One turn moves every row onto another: examples first, then more rows asked
tofi: [  4 -19  -5  -7  19  29  13   5  20   4 -18  -3   5   2  -4  -2   7  -7
   1 -16  -3   5  -9  21   1  12]
zagos: [-15   0  13  -5 -13 -10 -19   1   1  -7   5  15  16   2  12   2   4   3
  -1  -8   4  24  -1  -2 -18 -14]
bon: [ 11   1  13  -8  17  11   6   3  -3  10  17  19 -20   2  -5  -5   0  -6
  11  -3  14   0 -16  22  -5  -7]
kage: [ -3  -1  -1 -12  -8 -11   1  11   2 -15   1   1  12 -11  -5  -1   2 -12
 -13   8   4 -22   5   1  17   7]
Bag: [  4  -3  -3  -7  -8   6   9 -29   4  -5  -4  -6  10   6  10   9  16 -10
  10  -8  23  27  -2   1  -1  -2]
tuza: [ -5  -6   3   7   1   9   6  11   4  27   7 -17  16   7 -16  -1  10  -2
 -24  -7   1  -1   2   3  -1   7]
gepe: [ -9   9   7  -6  17  -2  -7   8   2  -5   2  22  13   2  -1 -20  -3 -16
  -9  -1   0  -6  -3   8  12 -17]
tukuz: [-18  -4  17  -2 -13 -12 -12   5  -8  -7  -2  18  14   2   9   0  -2   1
  -5 -10  12  24   3   1 -14 -11]
Gilo: [  1  -6  17 -10  -1   8 -10  11  -1  20  11 -11   3  14   2  20  11 -11
  14  -9  15 -15   2  13 -13  -5]
teku: [  8  -5   9  -4  -2   4   9  12  14  -9  -3   1   4   8   1  -3  -5 -15
  -4   1   4   6 -17  12  20  36]
zet: [ 14  -6   2  -6   6  12 -23  28  12   7   2   5   6   0   7   2  -7  -6
   2 -18 -11  -5   1  -2  -9  20]
Nidu: [-22  -9   4   0  -1  10   6 -24   8   6   1  -7   2   6  -3  -5   7  14
 -10  -4  10  20 -19   8 -15  -3]
gevat: [ 13 -11   7  -3  -5  17  -8  13  17   1   0  -7  28 -20 -11   0 -11 -13
  -4  -7  -2   6  -6  -7  12   3]
rebe: [ -4   7   4  -4  16  -1  -2   9   5   0   3  30  18   1  -3 -21   1 -16
  -4  -3  -4  -1   0   2   4 -16]
roke: [  1  13  -9  -7 -15  22 -14   1  15   0  -9 -14  -6  -1  16   1   3 -11
   5  -7  13  15 -20  23   8   8]
Zop: [  2   4  10 -14  -5   6 -26 -11  -2 -17   8   5 -14  11   9  -6  -8  -9
   7  -9  -2 -15 -18   5 -14  10]
venu: [  7   3  10  -5  14  10   1  12  -5   7  18  13 -29   4   0 -11  -1  -4
   7  -1  10  -1 -14  20  -9  -6]
Sinol: [-17   0  -9  -2 -16  -6   0  -4 -11  -4 -11 -10  17   5   8  -1   4 -20
  -4  -8  12   5  10   0  19 -12]
nazal: [  5  -4 -12  -2  13  30   0 -11   1  -6 -17  -6  -5 -21  -8  -9   0   4
   7 -11  16   9  -6  16 -13  -5]
duk: [ 18  -4 -12  -3  -3  17  20   3   4  10   3  -4  11 -10  -1   1  22   6
  -2  -6  -4  21 -12   6   8  12]
vimi: [ 10  22  -7 -14  15   1 -13 -14  -9  -7   6   7   2   0 -12 -12   5 -20
  -9  -3   7  -3 -20   1   7   8]
Zumag: [  3 -16  11  -3   2  -7  -2   1 -18 -18  -7  -9   6  -5  -3  19  -6  -7
  15  -5  13  16  18   8 -13   1]
fut: [-20  -8   6  -3  -1   9   3 -23   6   2   4  -7   0   6  -8  -7  12  14
 -17  -3   7  22 -20  10 -12   0]
Dola: [ 25   5   2 -10   5   2 -16   6  -2  -2   3   7 -21   2   5  10  11 -13
  -1  -2   4   4 -14   3 -27  16]
Raris: [ -7   6   3  -7  15  -3  -7   7   1   1   2  31  16   2  -6 -23  -1 -11
  -6  -1   1  -4  -2   6   7 -16]
dutu: [  4  -2 -17  -1  11  25   4 -12  -1  -5 -16  -5  -7 -23  -4  -9   4   3
   0 -15  16  10  -8  13  -6  -9]
pimuf: [  3 -10   8  -2   2 -11   0  -5 -18 -22  -4  -8   0   3  -2  16  -5  -8
  13 -10  12  15  17   5 -14   0]
tis: [  9 -16   1   2  -5  -5   7 -14  -7  -4 -14  -3  11 -11   3 -11 -14 -24
  -3  -3 -10   1 -22   4   7  11]
kegi: [  7  15 -12  -6   5  21  -9  -5  12  -7  12  -2 -27   2  -3  -9  -2   7
  -8   5   8   6   3   9   6   9]
Lodum: [  7   1 -11  12 -12   9 -10   6 -12   1 -18 -14   7  14   3  -6  -5 -23
  11 -12  -6  24   1   1  -7   2]
vut: [  9   7  -8  -4  -2  -1 -11 -17  -5  -1  -3   1  -9 -19  27   3  -6   1
   0 -17   4  -3  -3  21   0  13]
nem: [  6 -11  10  -5 -17  22 -14   7   5 -18  -5  -3  -4  21  -5   4   5  -7
  20  -1   3   5  -1  -6 -21   8]
Deto: [  1   9  -3   9  -6  -4   3  -9 -10  -8   9   5 -16   4  -4 -25 -15 -15
 -21  -4   6   6  -3   0   8   4]
Dofus: [-24 -10   3  -3   3  15   1 -27   4   6  -3  -5   5   5  -5  -6   4  14
 -10 -10  11  22 -12  13  -9  -2]
dur: [ 21  -2   4 -10   6  13  -7   6  15   0  -1  -9  21   8   3  18  19 -16
   1  -5 -20  -4  -1   9  -7   9]
Bev: [ -1  -8  20  -5   0  11 -12  15   0  17  12 -11   5  16   2  15  12 -13
  13  -5   8 -15   1  16 -13  -6]
dife: [ 15  -6   4  -2  -3  19 -11  14  19   2   1  -4  23 -20 -11  -8 -15  -9
  -4  -1   0   2  -4  -8   6   5]
gukup: [ -7  -2  -2  -9  -2  -5   5   9   1 -13  -4  -5  12 -16  -3   0   2  -9
 -14  13   7 -18   9   4  19   4]
Fudu: [ -7  -7   3  11   2  12   8  13   5  29  11 -17  16   4 -14  -3   7   1
 -17  -5  -2   1  -3   4   0   4]
lupo: [ -3 -15   4  -4 -13   8  12   2  -5  -1  -3 -12   1  -5   7  18   1  -1
   9 -17  13  33  -4  25   3   1]
ger: [  8  -1  16  -7  18   9  -2   5  -3   9  17  19 -23   4  -1  -8   0  -6
   6   1  15   2 -13  23  -7  -6]
tazol: [ 10  16   2   3 -23 -11   0  -1 -12 -10   3  10  20  -3  -4  -3   7 -23
  -8 -13  17  10   3  -2  -2   3]
mopi: [ -1 -11  17  -9   1  10 -10  10   6  17  12 -15   4  19   2  13   4 -13
  17  -6   4 -15   0  11 -14  -3]
nit: [ -7 -11   2   7  -6  13   8  12   9  30   7 -12  17  -2 -12  -3   4   4
 -18 -10  -2   0   0   6  -2   8]
Rof: [  4  15  -7   0   3  18  -4  -7   5 -12  11  -5 -27   2  -2  -8  -3  10
  -7  11  10   8   7   9   4   6]
pefad: [  3  -6  12  -5 -19  17 -16   5   6 -21   0  -7   1  19  -3   1  -1  -6
  20   7   5   0   1  -9 -18   6]
Bep: [  4   4  -6   2   8   1  -5   5  -8 -11 -13   5   3  23  13   0   5  -7
  11 -16  -1  -3  17   6  -1  26]
tal: [-16   0  12  -2 -14 -13 -14   0   0  -4   5  16  20   4   8   0  -3   3
  -3 -11   7  22   2   2 -17 -13]

mopi moves to venu
duk moves to dur
Deto moves to Sinol
Now these:
gevat moves to nem
gukup moves to Zumag
Bev moves to ger
teku moves to Bep
zagos moves to fut

One turn moves every row onto another: examples first, then more rows asked
Nim: [ -4 -13   3  -7 -14   6   5  -2  11  25  17   1   0  14  -6 -10 -11  11
 -18 -12 -10   0   9   1  -7  -7]
riveb: [  4 -15 -14   7 -16  11  -2  -6   0   2  -6   6  12  22   9 -20  -5   5
 -23   9  -4   1  -3   7   8 -22]
mami: [-14  17  -8  -2  -2   8  13   7   8 -15 -13  -8   5  -7   7   9  -2   6
   4   5  -2 -17  21   5  20  -4]
kovi: [-21  12 -13   9  -9  -8   5  23  14   0 -19   4 -23  -2  16  -5  -7  16
  -5   7   2   1  -3   8   8 -11]
Gir: [ -5 -20 -18   3 -19   4  -1  -8   8  -3 -13  15   6  20  16 -12  -6  10
 -22  13   3   6 -10   1  -2 -21]
Rut: [  9  -7   9  -5 -25  13 -21 -12  -6  -8   7  17 -12 -13   2  16   3   0
  -1   4   7   4   3   4   4   4]
valod: [ 14   2  14  -8  -9 -23 -15  10   2   0   9  -1 -14   6  -3   8   3  -2
  13  -7  10  -4 -16  -4   7   3]
vuki: [  6 -13   8  -4   7  -7   7   3  -1  11  -7  -2  -1  38   2   8 -13   4
 -23  16  -6   3  12   2   5  -6]
vodez: [-23  15 -11  15  -3  -2  16  17  15  -3 -12   7 -19   8  15  -3 -10  19
   3   7  -9   1  -1  -4   3  -8]
gose: [-17  12   3   5   4   3 -27  14   6   4 -15  -5  -7   3  -3 -12 -10   1
   2  11  13   3   8  12 -12  -6]
suz: [ 10   1  15  -7 -13 -20  -8  17   4  -1   8   0 -20   7  -2   2  -4  -5
  12   6  12  -6 -20   2  -3  -4]
Ninak: [-17  16  -7   9  -4  -9  10  23  14   3 -10  14 -20   1  18  -1 -11  22
  -7   9   1  -1   5   5   3 -11]
san: [  7  -7  -6   4  -4   6   3 -14  18   6   6  -1  23  -8 -14 -15  -6  -5
  -9  -5   1   3 -16  -9   0 -13]
Vorap: [ -1  -2   5   5  11  -1   2 -19   7  23   8   8  -3  -8  -3  12  -4  17
 -20   6 -10  21   3  -2  -5   0]
zilup: [  5  -9 -10   4  10  -5   3 -15  14   9  -4  -8  13  -5 -18 -17   2  -4
  -8  -4  -5   4 -18  -9   4  -3]
tezel: [  3  -8   8   0  15  -6   7 -13  14  17   2   4  -2   0 -12  15 -14   7
 -16   7  -2  20  -3 -13 -11   0]
Tud: [-13   9 -11   2  -6   8  14   9  11 -15 -10  -2  11   2   2   3  -7   3
   2   4   0 -28  24   4  17  -3]
mugi: [ -2 -17   5   0   6  -7  -3   2  -5   5  -4  -2   9  32  -5   5  -8  -1
 -28  20  11  -8  13   1  -1  -9]
zas: [ 18  -4   1   0   4  -2  11 -11  14  -8 -12  11  19  11  13  11 -10  -1
 -10  20  -4  13 -12  -7   9 -15]
Gezaz: [ -5 -11 -24  16  -1   0  12 -10 -13 -23 -13   3 -10   1 -12  12   2   3
  -4   7   7 -10  -3 -10  12   6]
gabeg: [-10  10   3   8   4  -7 -34  13   5  12  -5  -5 -14  -1  -4 -12  -5   4
  -6   6  18   3   5  12  -1  -3]
gup: [ 10  -3   1 -17   0  -2   9 -11  22  -9 -10   2  25   9  17   4  -6  -1
   1  11  -4   9  -8  -6   9  -6]
rumes: [  5  -8  -5  -2 -25   9 -17 -21  -4 -12   6  14  -7 -11   5  19   4  10
   9  -4   4   5  -1  -1   8   6]
fom: [ -1  -6   2   3 -15  12 -16 -19  -9 -11   6  12 -12 -11   2  26   8  11
   6  -2  13   0   4   0   5   4]
zumu: [  2 -10  11  -5 -15  -8  10   4   8  24  20   7   3  14  -3   2  -2  10
 -17  -7 -12 -14   8   1  -1 -12]
ven: [ -5  -5 -19  17  -2   0  13  -8 -11 -17 -11  -2 -14  -6 -16  12   9   4
   1   2   4 -19  -3 -10  15  -3]
fav: [-15   7   8   2   2  -5 -31  19   4   3 -10  -9 -10   3   2  -3  -5   1
  -2   6  24   2   3  13   2   2]
dudov: [  0 -12 -11  19  -6   1  10  -8 -12 -19  -3   5 -19  -1 -13  10   6  -2
 -10   6   3  -8  -8 -15  19   8]
dun: [  5  -6  14  -3 -18 -17 -14  12   4   0   8   4 -20   7   0  12   4   1
  13 -10  15 -10 -17   0   6   0]
pag: [-12   9  -4   5  -3  17   9   3   7 -17  -9  -1  10   2  -1   7  -1   0
   2  -2  -9 -17  24  -5  21   5]

pag moves to vodez
Gezaz moves to Tud
vuki moves to Nim
Now these:
kovi moves to fav
mugi moves to zumu

One turn moves every row onto another: examples first, then more rows asked
gikem: [ -9   1 -38  17 -16   5  -8 -19 -10  11   0 -26   1]
sivop: [ -6   4 -35  -2 -16   0   9  15 -12  -5   3 -23   5]
bokuf: [ -1  25 -28  30  -2   8  -7   2 -14  13  13   6   9]
sos: [-12   7 -15  15 -11  15 -15  27  -5  -5   7   8   2]
bosu: [ -6  -3 -34   5 -13   3   6  -9  11   0   0 -10 -13]
kema: [-11  -1 -22  21  -9  20 -19  14  -8  -3   6  13  -2]
Pego: [-19  24 -33  15 -15   1  -1 -13  -9  17   2 -27   2]
nopen: [-17  22 -12  27  -8  14 -10  10  -7   9   7  13   0]
fir: [-22  17 -40   9   4 -15 -23   1  -2 -11 -13   1  10]
niru: [-14   9 -20  28  -7  19 -15   4  -9   5   6  15  -3]
mife: [ -9   3 -13  24  -8  21 -14   3  -1  -7  -6  14   4]
velib: [-12  19 -26   7 -12  -4  17  -6  11   8   0 -11  -9]
velup: [ -5   0 -29  -2 -15  -1   9   4  13  -4   0 -14  -8]
Fubuf: [-29  20 -38   7   0 -16 -27   1   7  -6  -4  -6   7]
mubi: [-11  14 -21  -6  -6   5 -14 -11  -2  17  -1  -8  30]
Zove: [-15  13  -6  27 -10  19 -15  -3   2   0   3  10   2]
memub: [-21  22 -14   9  -9  20 -13  19   2  -8   0   8   0]
mebob: [-14  11 -18  20  -3 -23 -25  -7   4  -6  -3  -6  18]
Dup: [-27  15 -27  12  -3 -19 -30  -5  11  -3   3 -11  10]
gifo: [-14  11 -31 -16  -4  10 -17  -2  -3  10  -4  -8  26]
ver: [-15  23 -30   0 -15  -2  13  10 -11   6   8 -24   4]
figi: [-23  25  -6  17 -10  19 -15   7   4   0   6   6   0]
kabod: [-16  29 -31   3 -16  -3   5   8  -9   9  -3 -29   7]
Keten: [-17  21 -29  12 -14   0   9 -10 -12  14  12 -22   0]
vinuz: [ -8  14 -24  -1 -15  -5  15   6  13   1   1 -14  -6]
Dumem: [-10   9 -33  10 -11   1  11 -15   9   8   0  -8 -13]
zek: [-15   8 -31  18  -1 -22 -19  -3   4  -7 -14  -2  18]
num: [ -1  29 -17  21  -7   3  -7  17  -8   9  19  -2  14]
kip: [ -1  -9 -38   8 -18   3  -7   0  -9  -1  -6 -27   7]
Zete: [-13   8 -18  13  -7  21 -13  17  -1 -13  -8  13   2]
zub: [  0   4 -39  12  -5  16 -21  17 -11  -3  18   0   3]
Bunop: [-24  15 -22  11  -3 -18 -33  -5   7  -7   6 -11  10]
kes: [ -8   9 -26  -4  -4   7 -13 -14  -6  16  -7  -4  30]
zam: [ -2 -10 -38   8 -16   4   4  -2 -13  -2   3 -20   2]
vup: [-16  21  -9  19 -11  12 -10  24  -5   2   8   9   3]
Zut: [-29  20 -36   4   1 -14 -31   0   3  -9  -1  -6   6]
tov: [-22  16 -40  10   2 -18 -20   3   3  -9 -15  -1  12]
kur: [-17   8 -23  19  -4 -22 -25  -7   9  -4  -3  -8  17]
Mig: [-14  15 -23 -14  -7   7 -17  -4  -1  14   1 -11  28]
Tul: [ -6   8 -34  -1 -18  -2   1  16  -8  -3  -8 -29  10]
kevil: [ -9   1 -35  16 -15   4   4 -18 -14  10   9 -19  -1]
zufeb: [-13  11 -29  19   2 -21 -19  -3  -2  -9 -15   1  18]
dinun: [-10   7 -33 -10  -3  10 -15  -8  -6  11  -9  -4  27]
zife: [  0  16 -24  10  -8   8 -17  27  -6  -1  22  -6  10]
sol: [  0  10 -41  25  -1  16 -15   2 -16   6  12   8   3]

tov moves to Fubuf
Pego moves to gikem
nopen moves to niru
Now these:
num moves to bokuf
dinun moves to gifo
sivop moves to ver
Zut moves to Bunop
Zete moves to memub
velup moves to vinuz

